Here is a table of points, one per row:
  -0.86  -1.48   0.03   0.70   2.38   0.41   0.58   0.08  -0.63
  -2.57   1.79   1.24  -0.62   0.48   0.09  -0.27  -1.35  -0.27
   0.68   0.43   1.31  -2.59   0.53   0.97   0.71   0.33   0.62
   0.31  -0.70  -0.27  -0.63  -0.77   0.71  -0.03   1.25   0.31
  -0.38   0.73   0.81  -2.02  -0.55   0.85  -0.48  -0.82  -0.09
   0.63   0.44   0.75  -1.90  -0.99   1.07   0.66  -0.77   0.05
   0.42  -0.01  -2.05   0.47   1.95   0.66   0.12   0.45  -1.78
  -0.53   1.95  -0.82  -0.38   0.47  -0.73   1.02  -0.96   1.42
   0.10  -0.19   0.58  -1.71   1.69   0.17   0.17   1.56  -0.56
  -0.92  -0.95  -0.49   0.17   1.46   0.19  -0.02  -0.87   2.59
   0.26   0.76  -0.50   0.29  -0.59   0.35  -0.45  -2.04   0.87
  -1.94   0.36   0.66   0.69   0.29  -0.71   1.32  -0.04   1.12
   0.56  -1.11  -1.08   1.13  -0.62   0.46  -0.05   1.05  -0.26
   1.10  -0.22  -0.57  -0.06   0.86  -0.75   0.73   0.47  -0.95
   0.20   0.36  -1.45  -0.80  -0.11  -0.01   1.06  -0.64   0.11
  -0.77   1.03   1.57  -1.25  -1.05  -0.69  -0.19  -0.25   0.33
  -1.27   0.46   1.48  -0.93  -0.69   0.41   0.96  -0.45  -0.13
  -0.82   0.80  -0.60   0.62  -0.23  -1.24   0.56  -0.49   3.04
   2.35  -1.70  -2.50  -0.44  -0.46  -1.62  -1.07  -0.59  -0.39
  -0.22   0.16  -1.05  -1.37  -1.26   0.25   0.03   0.60   0.26
  -0.34   0.31   1.98  -0.69  -0.57   0.15   0.53  -0.97  -2.78
   0.30  -0.76   0.78   0.33   0.78   0.44  -0.62   0.54  -0.25
   0.99   0.58  -1.19   1.56   0.28  -0.58  -1.78   0.73   0.32
  -0.53   0.60  -1.83   1.47   0.53  -0.64   0.56  -0.66   0.05
  -0.81   0.22   0.76  -1.05  -1.96   0.66  -0.36   0.74  -3.89
   0.50  -0.27   0.86   1.05   1.45   0.53  -0.26   0.93   0.48
  -0.27  -0.33  -0.76   2.08   0.66   0.94   0.12   0.85   0.84
   0.54   0.69   0.39   1.18  -1.25   1.65  -2.01   0.73   0.09
These points spread out most along one direction. For each point below, how far along it does it lie, from 0 to 99? 50 is the average, and the first point above lies past it.
  -0.76   0.68   0.92   1.63   0.51   0.74   0.54  -0.27   1.32 57
   0.58   0.69   0.16  -0.67   0.56   0.99  -1.27   0.54  -0.15 47
   1.49  -0.94  -1.00   0.88   0.51  -0.99  -0.60  -0.72  -0.12 68
  -1.19   1.11   1.64  -0.58  -1.05  -1.21   1.57  -0.26   0.70 35
  -0.80   0.31   0.61  -0.65  -1.66  -2.13   1.23  -1.04   0.41 40
   0.30  -0.38   0.45  -0.77   0.37  -0.77   1.86   0.36   0.56 49
  -1.36   0.26   0.83  -0.62   0.09   0.35  -1.07   0.13   0.28 42
   0.60  -0.27  -0.77   1.17  -0.93   0.15   1.46   1.16  -0.90 56
  -1.38  -0.46  -1.08   1.81  -1.35  -0.33  -2.13   0.47   0.37 65
   0.44  -0.97  -0.03  -0.13  -0.92  -0.92   1.88   0.69   0.32 52
   1.52  -1.72  -1.50   0.89   0.63  -2.26  -0.90  -1.47  -0.26 74
   0.87  -2.12   0.37   1.90  -0.32   0.87  -1.16   0.30  -0.41 62
   1.17   0.43   0.21   0.75   0.92   1.37  -0.79   1.24   0.57 60
   0.20  -0.83   1.76  -1.60  -0.54   0.07  -1.09   0.31  -2.31 24
   1.63   0.27  -0.60   0.69   0.49   0.06  -1.08  -0.86  -0.91 58
